The rows of D fall into 3 groups, which share some directions, and each row is roughly a mix of its group's hidden directions, except some rows that fit no group.
D (123 x 12):
[[-15   4 -12   4 -24  26 -27  -6 -11 -13 -14  -3]
 [  0  -6 -33  20 -31   9   0  -8   5 -13   8   3]
 [  3 -10  -1  15  -8 -22 -26 -11   7  27   1  22]
 [ -3  -8 -14   4 -16 -10 -27   0   3  22 -18  28]
 [  8  11  12  18   2  -8   0 -11   3  11  42 -13]
 [-17  11  14 -12   1  32  12  10   0  -3 -22 -20]
 [  2  -9  -8  16  12  -9  18 -24  11 -10 -31 -14]
 [-24  19 -21 -25  13   0  12  -9  -5   8 -11  18]
 [-14 -17 -16  -3 -18   0   1  -2 -36  -2  21 -10]
 [  0  -5  14  27  10  -1   7 -35  -3  14  -3 -18]
 [-14  -7   5   0 -34  17   7   3 -10 -31   8  -3]
 [ -6   7   1  -7 -18 -24   2  -1 -26  23 -17 -20]
 [-11  -2  10  -2 -17 -30 -26  -5 -18  -8  11 -17]
 [-18  14  -8 -27  23   6 -10  -2 -14 -13   4  24]
 [ -4  -1  18 -13  -2 -12 -23   8  30 -26  -1   8]
 [-29  -2 -13   0 -14 -12 -13  -8 -11 -32  15   6]
 [-13  -8  -4  12  16   0 -19 -24  -1  33   3  14]
 [ 25  -2 -11  -5 -22 -19 -28   0  -1  12  -5 -18]
 [ 32  -6   2  15   1 -16   9  -2 -19  -9  24 -14]
 [  4 -15 -12   6  17  11 -16  -8 -15  36  15   2]
 [ 17  12  -3   6  10  16  31 -21 -18  14   5  -9]
 [  1 -18  19   3   4 -20 -20  21  16  18  13 -13]
 [ -1 -14  25   1  -3 -10  -7  -2 -33  25   3 -12]
 [ -3  40  -8  27  -2  -4  -7   2  -2  22   0  -2]
 [-27   5   3  -8  27   4  -8  -1 -15  -3   6 -32]
 [ -4  -5 -31 -12  11  12   9  -2  12 -24  17 -21]
 [ 17   8 -28  16   3  12  26 -11   5  -3   3  23]
 [-18  -5 -16  13   3  27  30 -14 -13   1  12   5]
 [ 14 -10  -5 -25  21  -4  22   2 -12   7 -27 -10]
 [-15 -12 -19  14   6 -14 -29  -6 -13  22  -3 -13]
 [ -3  10  18   0  13  19  -5 -15 -14  36  -2  13]
 [ -9 -15  -6  -4 -17 -11   2  23  27 -11 -16 -21]
 [-29   3 -12 -20   6  -2 -29  -2  -6  20   8 -12]
 [ -1 -14 -31  -8   3  -2 -26   5 -16  18  -6  20]
 [-27  16 -12 -20   6  20  -3  -6  -1  -1 -19  23]
 [ -5  -8 -31 -10  13  18 -17  27  14  -5   6   2]
 [  3   9 -25   9  19  -7  14   1 -27  -6  23 -15]
 [ -7 -24   6 -30 -18  -6 -20  18 -13   8  -1   3]
 [ 20  -6   2   7  -9  -3   7  -8  -4  -9  43  16]
 [  0   1  10  18  -4 -24   1  -8 -34  11  -7 -22]
 [ 30   2   2   5 -13  -3  10  -3  17   9   6  36]
 [ 11   6   6  -4  30  30  10  -6  -1 -11   8  24]
 [-11 -14 -30  12   3  -3 -21  -3 -24  13  11 -16]
 [ 12  11 -38   0 -11 -12  11   1 -17  -1 -17 -16]
 [  8  12 -30  -1 -18 -13   5   2   9 -21 -27  -5]
 [-29   7 -15 -35  13 -13   6  -2   0  -9  -1 -10]
 [-15  -9 -12 -11 -17   4  -5  18  16 -23 -19 -22]
 [ -6  25  12  25 -14 -19 -12  21  -1   6   0 -17]
 [  5 -12 -33  -8 -13   1   5  18 -12 -19 -24   0]
 [ 24   7   1  19  10  19   4 -18 -21  11  17  16]
 [ -2   9  27 -15   6 -26  25  -5  -9  -9 -14   9]
 [  3  29  11  11  16  -3  15  -3  13   6   8 -32]
 [ 33  -2   9  30   1   9  -1  -6 -13   1  16  17]
 [  5   3  26 -22  25 -23   6  12 -16  -3   4   8]
 [  5  34  -3  -7   1   0   8   2 -27  27   0 -11]
 [ -9   7 -23 -31  19  -3  22   2  -6 -15   0 -11]
 [  3  -8 -21  20 -23   4   9   1 -21  25 -17  -1]
 [-35  -7  -5   6 -11 -15 -30  -2 -10  -2 -10 -11]
 [  4  11   8   0  24   9  12 -32 -10   8  21  16]
 [-19 -28   4 -17  21  18  20   0  -4  -9  10  10]
 [  2  -6  -7  21   4  -6  29   0   1 -34 -17   6]
 [-17  11   9  -5  19  22   8 -10  31 -12   9  15]
 [-31  -3   5   1  12 -14 -14  -4 -12 -14   6 -31]
 [  4  -4   7   9  13   3  -5  22  -3 -18  38  17]
 [-23  -5 -35  22  -3   1  16  -8 -15  -5  -2  -7]
 [ 12 -13   6  27 -29  13 -20   5   5 -11  -4 -14]
 [ -5 -13  13   4  11  26   8 -30   3  20  20  -3]
 [-34  -6   5 -18   6  -4  -9  -2  32  10   0 -12]
 [ -5   9 -16  -5  -6  16 -22   8 -19 -28  -9  23]
 [ 23 -12  16   5  16  -6   9  33  12  15  -2   9]
 [ 19  15  20  -8  -5  17  30   1  16 -13   9  13]
 [-26  -3  -4  20  17 -17  -2 -33  10  -1  -8   1]
 [  8  19 -15  39 -16  -7 -14  -7   9   0   8  -4]
 [ -8   8 -14  -8  10 -11  15 -29 -15  -3  -9 -30]
 [  0 -36   3   8   3  21   4 -21   1   9  22   0]
 [-10   5 -22 -17  -8  10 -17 -15 -27   4 -23  -6]
 [ -2  -7 -35 -13   5   4  -6  33  10 -12  -4  -3]
 [ -9  -4   5 -25  17 -32   7  16   9 -19   8  -2]
 [ -4  10 -14  10  19 -14 -22  -9   6  36  -4   2]
 [ 17  -4 -15  11  19   2  21 -10 -28  10  15 -16]
 [ -3   5  13   6  12  26  17 -20  23  -5  -5  25]
 [ -5 -20  11  25  -5   1 -10 -12 -13  18  21 -23]
 [ -1 -13 -21  22 -11  10  -5 -18   2  26 -12  22]
 [-29   3   0   2  -3 -17 -34   1 -13   1  12 -17]
 [  6   3 -15  -7  32  14  24  -9  14  -6  19  13]
 [-11   0  20  -2   9 -12 -22   9 -12   6  14 -35]
 [-12 -35  -5  24 -21   3   3   3   0 -16  -4  13]
 [ -3   2 -18 -27   7 -17 -15  24 -15 -22  -1  -6]
 [  4   9   8 -29  -8   3   5  22  -7 -33  12   4]
 [  9  23  25   2  -2  10  24   6  11 -10  15 -23]
 [ -6   3  -3   5   6   6 -23   0   1  44 -16   2]
 [  0  14  15 -37  26 -13  -6   2   4   1  -7 -13]
 [ -5  10  -4  -4   7 -39  21 -15  -3  16  11  11]
 [ 27  16 -18 -10 -12 -23 -16  11  -5   5 -11 -17]
 [  4  20  -4  16 -14  -4   0  11  -3 -35  24  10]
 [ 25  20   8  -2  -1 -19  -8  34 -13  -6   3   6]
 [-21   2   9   1  -6 -20   6 -15  29 -22   1  19]
 [ 30  16 -13 -18   7  -2   3  32  -1   6  -6 -11]
 [ 13 -17  -7   7  15  20   2   7  27 -17  23 -11]
 [  4  29  25   8   6  -5  14   8 -27  -8  16   1]
 [  3  -2 -16   1  12   7 -17  -7   1  39  -7  24]
 [ 10  29 -24   2  20 -14  -8  15  20  -4 -10  -2]
 [ 32 -21  25 -20  -4   9  -1  12   5   3   0  13]
 [-15   6   3   2 -22   6   1  20 -30  -2  25  13]
 [-10   9  24  -5  11 -10   0   1  -4 -18  27 -29]
 [  7  -8   5   0  -4 -15 -22  35  15   1 -17  18]
 [ 11  30 -14   5  11 -25   3  20 -17 -11  -5  -8]
 [-10   8   6   2   1 -26 -32  -7   0  10  27   9]
 [ -1 -12 -27   3  12  17  -9   2  23 -13  27  -9]
 [-16 -19   7  27 -13  -7 -18 -11 -10  13   6 -23]
 [ -7   1   2  -1  -4  29  -3  17   7  22 -33   7]
 [  3   0  -1  -2  18 -26 -12  14 -12  -2   5 -37]
 [  0  -9  -9  18  -4  14  30 -25 -24   6   3  -9]
 [-10   5  14  -4 -10   1   6  17  10   6 -39  22]
 [-11 -15  28 -13   5  -7   5   9  28  -9  -4 -24]
 [-14  10  11 -17   2   5  -7  -9  16   2 -13  40]
 [ -4   1  34  14  -6 -18 -12 -16   0  26   6   7]
 [  5   1   0   0  11  34  15 -18   1  16  16  22]
 [  8  -6   4  18 -21 -14 -12  11 -11   3  22 -31]
 [  7  38  -8  10 -18 -10   0   9  -8 -23  11   1]
 [  3 -17  15  27   0  -7 -26 -15   5  21  12  -9]
 [ -5   3  18   0 -22  32 -11   6   0  29  -1   6]
 [-16  -7  21 -10   1  -9 -27  15 -13  28   8   0]]
Here is one row from each group, named. Which group is each of the other rows in?
[ 11   5   3   5  20  11 -17 -15 -19  -8  30  19]
<86>
[ 11 -20  11 -27  22  -5  -1  15 -19 -15  12  -8]
<7>
[  6 -26 -13  17 -19 -18  -4  12   1 -25 -16   4]
<19>

[ -2  14  -1 -15  24 -10 -11 -16   2 -10  29 -22]
<19>
[ 23 -14  20  -6 -13  -3 -31  13  12  13   7   7]
<19>
[ -8 -11  42 -17  13   6  16  -7  -4  -8  -7   5]
<19>
[-20 -22  22   3  28   7  17   2   8  -8  -7  13]
<19>
[ 22   6   2 -21  10  -1  15  16  15  -2 -30  16]
<7>
[ 19  29  14  -6   8  -3  -6  19   9 -21  20  11]
<19>
[-11 -12   8  -6 -10  -9   4  -6  14  -7   3 -45]
<86>
[ 24   3  10  27  -5  29  13 -17  -7   3  -3  11]
<86>
[-22 -16  35  12 -15   4   2 -18   0 -14   9  -2]
<7>
[ -9  12  12  -5   3 -23  12 -32  -7 -20  13  13]
<86>
[ 10   5   7   7   6  16   0 -17  38  16 -19   6]
<19>
